Here is a table of points, one per row:
[-22 100 -16 -18 -18 -14 -15 -16 -26 -24 -24 -19  76 -17 -21  -7 -23  89
 -18 -18 -19 -17 -23 -14 116 -24 -23 -22 127 -20 -21  41 -21 -22 -28 -20
 -24 -18 127 106 -19  66]
[-20 -25  70 -18 -16 -16 -14 -17 -23 -26  38  66 -21 -16  52  -8 -24 -18
 -16 -17  59 -14 -20  55 -17 -20  42 -24 -16 -20 -24 -20 -21  55  74 -21
 -23 -16 -15 -22 -17 -18]
[ 25  28  48 -20 -19 -14 -15 -17 -24 -20 -20 -18 -24 -14  53  -8 -22 -16
 -17 -14  55 -18 -25 -18 -12 -21  38 -21 -15 -18 -23 -18 -20  85  55 -22
 -18 -16 -17  29 -17 -19]
[ 43  56  64 -16 -17 -12 -17 -17 -24 -24  82  72 -20 -14 -20  -8 -24 -15
 -18 -15 -24 -17 -24 -19 -15 -18  78 -23 -15 -17 -22 -15 -21 -24  53 -18
  72 -19 -13 -24  56 -19]
[-24 -23  53 -16 -16 -12 -15 -17 -20 -23  82 -20 -20  62 -21 -12 -22 -20
 -18  77 -19 -13 -22  97 -14 -19  94 -24 -15 -18 -24 -20 -22 120 -29 -25
 -22 -16 -14  39  65 -20]
[-25 -24 -13 -16  31 -11  37 -18  71 -22 -18 -21 -20 -15 -24 -11  50 -17
 -18 -14 -17 -17 106  77 -15  34 -22 -23 -18 -19 -26 -20 -23 -22 -28  67
 115 -18 -16 -23 -19 -21]
[-24 -18 -17 112 103 -11 -15 116 -25 127 -19 -22 -23 -15  81 -13 -22 -22
 127 -19 -19 -19 -23 -20 -15 -21 -21  93 -16 -18  95 -18 -22 -25 -27 -19
 -21 -16 -16 -22 -19 115]
[ 63 -25 -18 -18 -16 -13 -15 -17 -21 -24 -23  45 -22  41 -20 -10  41 -20
 -14 -18 -22  26 -24 -18 -19 -20 -23 -23 -14  43 -24 -18 103 -24  22  20
 -21 -18 -18 -21 -17 -20]
[-22 -23 111 -18 127 -13 -15 127 -22 127 -21 -23 -24 -14 -21  -9 -22  90
 127 -16 -22 -17 -22 -18 -15 -20 -25 108 -16 -19  86 -19 -20 -23 -25 -17
 -18 -15 -14 -24  88 -20]
[106 -24 -20  20 -18 -12 -15 -19 -18 -24 -20  35 -22  35 -21  -9 -25 -23
 -18 -17  34 -16 -23 -17 -15 -19 -27 -24 -17  32 -23 -18  49  46  50 -24
 -23 -18 -14 -22 -20 -21]
[-23 -23 -16 -18 -18 -15  70 -17  96 -25 -19 -21  49 -16 -18  -7  58 -23
 -15 -19 -18 -17  46 124 -19 -21 -22 -22 -17 -19 -25  51 -20 -23 -28 -22
  70  61 -17 -23 -18 -19]
[-25 113 -17  81 -16 -13 -17 -17 -25 -23 -18 -21 -20 -18  87  -7 -25 -23
  69 -16 -21 -15 -21 -17 110 -22 -25 -27  58 -18 -24 -18 -22 -23 -29 -17
 -21 -19 127 116 -14  95]
[ 28 -23 -18 -18 -19 -12  52 -18 -26 -25 -22 -21 -24 -15 -22  -8  21 -21
 -18 109 -21  34  86  36 -16 -22 -25 -22 -17 -22 -24 -21  75 -22 -25  24
 -21 -18 -16 -23 -15 -24]
[-24 -22 -20 -18 -17 123  80  83 -22 -24 -23 -20 -22 118 -22  -9 -22 -19
  48 -16 -19 -14 -21 -17 -15 -20 102 -23 -14 -15 -21 -19 -20  70 -30 -20
 -22 -19 -19  75  53 -19]
[-24 -24 -19 119 -18 -12 -18 -19 -20 111 -21 -23 -22 -15  95  -7 -24 -22
 104 -17 -21  94 -27 -17 -15 -21 -27 106 -15  86  72 -19 -20 -21 -27 -24
 -23 -19 -16 -22 -17 112]
[-25 -22 -20 104  88 -14 -15 -18 -21 112 -20 -20 -22 -14  76 -11 -26 -17
 -14 -18 -22 -18 -20 -18 -18 100 -23  93 -17  86  76 -20 -21 -22 -29 -19
 -21 -18 -17 -23 -14  71]
[-24 -22 -20 107 -17 -14 -18 -16 -23  55 -21 -22 -23 -15  83 -10 -24 -18
 -17 -19 -19 -18 -26 -20 -17  77 -27  99 -16  98  64 -20 -22 -23 -30  60
 -22 -18 -18 -22 -19 127]
[-22 -22 -20 -15 -14 -11  69 -17 127 -20 -22 -20 116 -16 -21  -9 -24  70
 -17 -17  55 -16  67 -21 -17 -22 -26 -21 -12 -17 -23  82 -19 -26 -28 -21
  68 106 -14 -22 -19 -21]
[-22 -24 -16 -17 -18 -14 -16 -13 115 -21  59 -25 127 -15 -20 -10 -25  98
 -14 -17  71 -18 -22  85 -16 -21 -24 -23  84 -18 -22  80 -20 -21 -28 -19
 -22 103 -17 -21 -16 -21]
[ -9  63 -14 -18 -17 -10  27 -15 -19 -25 -18 -22 -22 -15 -20  -7  29 -19
 -16  46 -18  11  53 -19 -16 -18 -25 -25 -17 -19 -24 -20  65 -21 -28   1
 -23 -19 -14 -23 -17 -23]
[-26 -21  65 -17 -16  64 -15  50 -20 -26  90  42 -19 -15 -19  -7 -23 -20
 -18 -16 -20 -16 -19 -18 -19 -22  94 -24 -15 -18 -22 -20 -23 -22  64 -20
  78 -17 -16 -21  95 -21]
[-24 -23 -19 -16 -18  99 -15  95 -20 -23  58 -23 -23  78 -21 -10 -21 -20
 -16  76 -19 -20 -24 -17 -15 -23 117 -24 -14 -21 -21 -18 -21 -22  38 -20
 -18 -20 -17  49  90 -17]
[ 96  24 -15 -19 -14 -14 -19 -18 -22 -26 -19  67 -22 -12 -22  -9 -22 -20
 -17 -18  42 -18 -21 -20 -17 -23 -22 -22 -13 -22 -23 -20  64  30  76 -19
 -22  19 -16  21 -14 -23]
[-25 -24 -21 -18 -14  95 -16  85 -21 -26 104 -21 -21  81 -20  -9 -23 -17
 -14 -15 -16 -14 -25 -20 -17 -21 110 -24 -18 -19 -22 -21 -20  56  35 -22
  61 -21 -14 -22 125 -21]
[ 72  48  64 -16 -18 -13 -16 -16  24 -28 -20 102 -21 -14 -18  -8 -25 -22
 -14 -16  55 -18 -26 -17 -18 -20 -23 -23 -15 -19 -24 -16  35  28  88 -17
 -22 -19 -14 -24 -19 -19]
[ 95 -24 -14 -18 -17 -15  26 -20 -21  19 -21  35 -19  40 -21 -11 -21 -19
 -20  43  39 -19 -23 -20 -17 -22 -27 -23 -17 -22 -28 -19  69 -21  48 -17
 -21 -19 -16 -23 -21 -22]
[105  18 -19 -14 -17 -15 -15 -20 -22  18 -21  56 -20 -13 -20 -12 -23 -18
 -15 -17  58 -19 -22 -20 -17 -18 -26 -22 -14  13 -23 -19  71 -21  85 -18
 -20  38 -17 -21 -14 -23]
[-24 -25 -20 -17 -13 -10 -14 -20 -22 -24 -17 -20 -25 -14 -20  40 115 -21
 -15 -18 -18  71  71 -18 -16  76 -25 -26 -19 -18  80 -17 -22  41 -28  55
  27 -19 -15 -22 -17 -19]
[-27 -21 -15 -20 -16 -11 -19 -18 -21  68 -19 -21 -23 -18  48  68 -20 -21
 -17 -16 -18  67 -21 -19 -18 105 -25  78 -18  78  53 -16 -22 -22 -29  78
 -23 -15 -20 -24 -17 -20]
[-25  69 -15 -17 -17 -14  41 -17 -24 -27 -24 -25 -20  18 -21 -11  44 -20
 -16  76 -18  60  72 -16 -12 -21 -22 -22 -17 -18 -23 -16  28 -20 -30 -20
 -22 -16  20 -22 -21 -21]
[ 46  70 -20 -16 -18 -12 -15 -15 -25 -22 -20  30 -25 -16 -20 -12  28 -20
 -14  38 -22  35  34 -20 -12 -22 -26 -19 -18  26 -21 -21  51 -23 -27 -18
 -21 -17 -15 -23 -15 -22]
[-24 -19 -18 -18 -17 -12 -17 -18  36 -22 -20 -19 -23 -16 -25  63  80 -23
 -17  46 -19 -20  61 -17 -16  47 -25 -19 -17 -20  43 -20 -24 -23 -28  66
  68 -17 -16 -20 -18 -19]
[-24 -21 -15 -16  67 -12 -16 -19 -23 -22 -23 -19 -20 -13 -22  64  99 -21
 -17 -18 -22  51 -21 -20 -16  95 -24  44 -17  47  60 -17 -21 -23 -29 106
 -21 -16 -15 -21 -18 -20]
[-21 -24 -17 -17  83 -15 -18 -16 -24  58 -22 -24 -23 -15 -21  -7  75 -18
 -16 -18 -19  55 -26 -18 -16 114 -27  72 -16  41  63 -17 -20 -23 -30  92
 -23 -17 -15 -25 -18 -23]
[-20 -25  62 -18 -15 -17 -16 -17 -26 -21  40  45 -23 -15  47 -13 -27 -19
 -16 -13  41 -20 -22 -18 -16 -22  66 -20 -16 -18 -24 -18 -21 113  42 -17
 -19 -20 -14  51 -17 -21]
[-25 -21 -16 -16 -17 -13  74 -21 116 -26 -22 -22  81 -15 -21  80 -25 -18
 -19 -18 -21 -19  64  98 -16 -20 -25 -23 -19 -20 -29  80 -23 -24 -27 -19
  84  85 -19 -23 -22 -20]
[-23 -22 -17 -16 -20 -10 -15 -20  83 -25 -19 -20 127 -15 -20  -9 -24  95
 -17 -18  56 -18 -25 -18  89 -19 -23 -21  86 -20 -24  74 -25 -21 -27 -21
 -23  90 -17  67 -14 -22]
[-23 -22 -15 -17 -17  64 -17 -18 -24 -25  61 -21 116 -14 -23  -8 -21 115
 -18 -16 -21 -18 -25 -18  99 -22 -22 -22  99 -17 -26 113 -21 -22 -30 -18
 -23  72  74 -22 -19 -23]
[-22  68 -17 -20 -16 -14 -22 -15 -24 -25 -19 -19 -23 -14 -21  -6 -23  60
  59 -20 -20 -20 -22 -15 127 -20 -24 -20  81 -21 -24  58 -23 -21 -28 -22
 -22 -20 127  93 -17  60]
There is one direction along which these points spread out most. Take the direction at right angles to it along which they spread out most. Go by this last direction. Where along it does each point below lie, from 0 to 99? The average is 50, and the first point in the table lies past the average. One standard deviation of the points above along it is 16.
[-23 -22 -17 -16 -20 -10 -15 -20  83 -25 -19 -20 127 -15 -20  -9 -24  95
 -17 -18  56 -18 -25 -18  89 -19 -23 -21  86 -20 -24  74 -25 -21 -27 -21
 -23  90 -17  67 -14 -22] 81
[-24 -24 -19 119 -18 -12 -18 -19 -20 111 -21 -23 -22 -15  95  -7 -24 -22
 104 -17 -21  94 -27 -17 -15 -21 -27 106 -15  86  72 -19 -20 -21 -27 -24
 -23 -19 -16 -22 -17 112] 58
[ -9  63 -14 -18 -17 -10  27 -15 -19 -25 -18 -22 -22 -15 -20  -7  29 -19
 -16  46 -18  11  53 -19 -16 -18 -25 -25 -17 -19 -24 -20  65 -21 -28   1
 -23 -19 -14 -23 -17 -23] 47
[-27 -21 -15 -20 -16 -11 -19 -18 -21  68 -19 -21 -23 -18  48  68 -20 -21
 -17 -16 -18  67 -21 -19 -18 105 -25  78 -18  78  53 -16 -22 -22 -29  78
 -23 -15 -20 -24 -17 -20] 53
[-22 100 -16 -18 -18 -14 -15 -16 -26 -24 -24 -19  76 -17 -21  -7 -23  89
 -18 -18 -19 -17 -23 -14 116 -24 -23 -22 127 -20 -21  41 -21 -22 -28 -20
 -24 -18 127 106 -19  66] 80
[-24 -25 -20 -17 -13 -10 -14 -20 -22 -24 -17 -20 -25 -14 -20  40 115 -21
 -15 -18 -18  71  71 -18 -16  76 -25 -26 -19 -18  80 -17 -22  41 -28  55
  27 -19 -15 -22 -17 -19] 49
[-25 -24 -13 -16  31 -11  37 -18  71 -22 -18 -21 -20 -15 -24 -11  50 -17
 -18 -14 -17 -17 106  77 -15  34 -22 -23 -18 -19 -26 -20 -23 -22 -28  67
 115 -18 -16 -23 -19 -21] 55
[-24 -22 -20 -18 -17 123  80  83 -22 -24 -23 -20 -22 118 -22  -9 -22 -19
  48 -16 -19 -14 -21 -17 -15 -20 102 -23 -14 -15 -21 -19 -20  70 -30 -20
 -22 -19 -19  75  53 -19] 33
[ 63 -25 -18 -18 -16 -13 -15 -17 -21 -24 -23  45 -22  41 -20 -10  41 -20
 -14 -18 -22  26 -24 -18 -19 -20 -23 -23 -14  43 -24 -18 103 -24  22  20
 -21 -18 -18 -21 -17 -20] 39
[-24 -22 -20 107 -17 -14 -18 -16 -23  55 -21 -22 -23 -15  83 -10 -24 -18
 -17 -19 -19 -18 -26 -20 -17  77 -27  99 -16  98  64 -20 -22 -23 -30  60
 -22 -18 -18 -22 -19 127] 58
[ 95 -24 -14 -18 -17 -15  26 -20 -21  19 -21  35 -19  40 -21 -11 -21 -19
 -20  43  39 -19 -23 -20 -17 -22 -27 -23 -17 -22 -28 -19  69 -21  48 -17
 -21 -19 -16 -23 -21 -22] 37
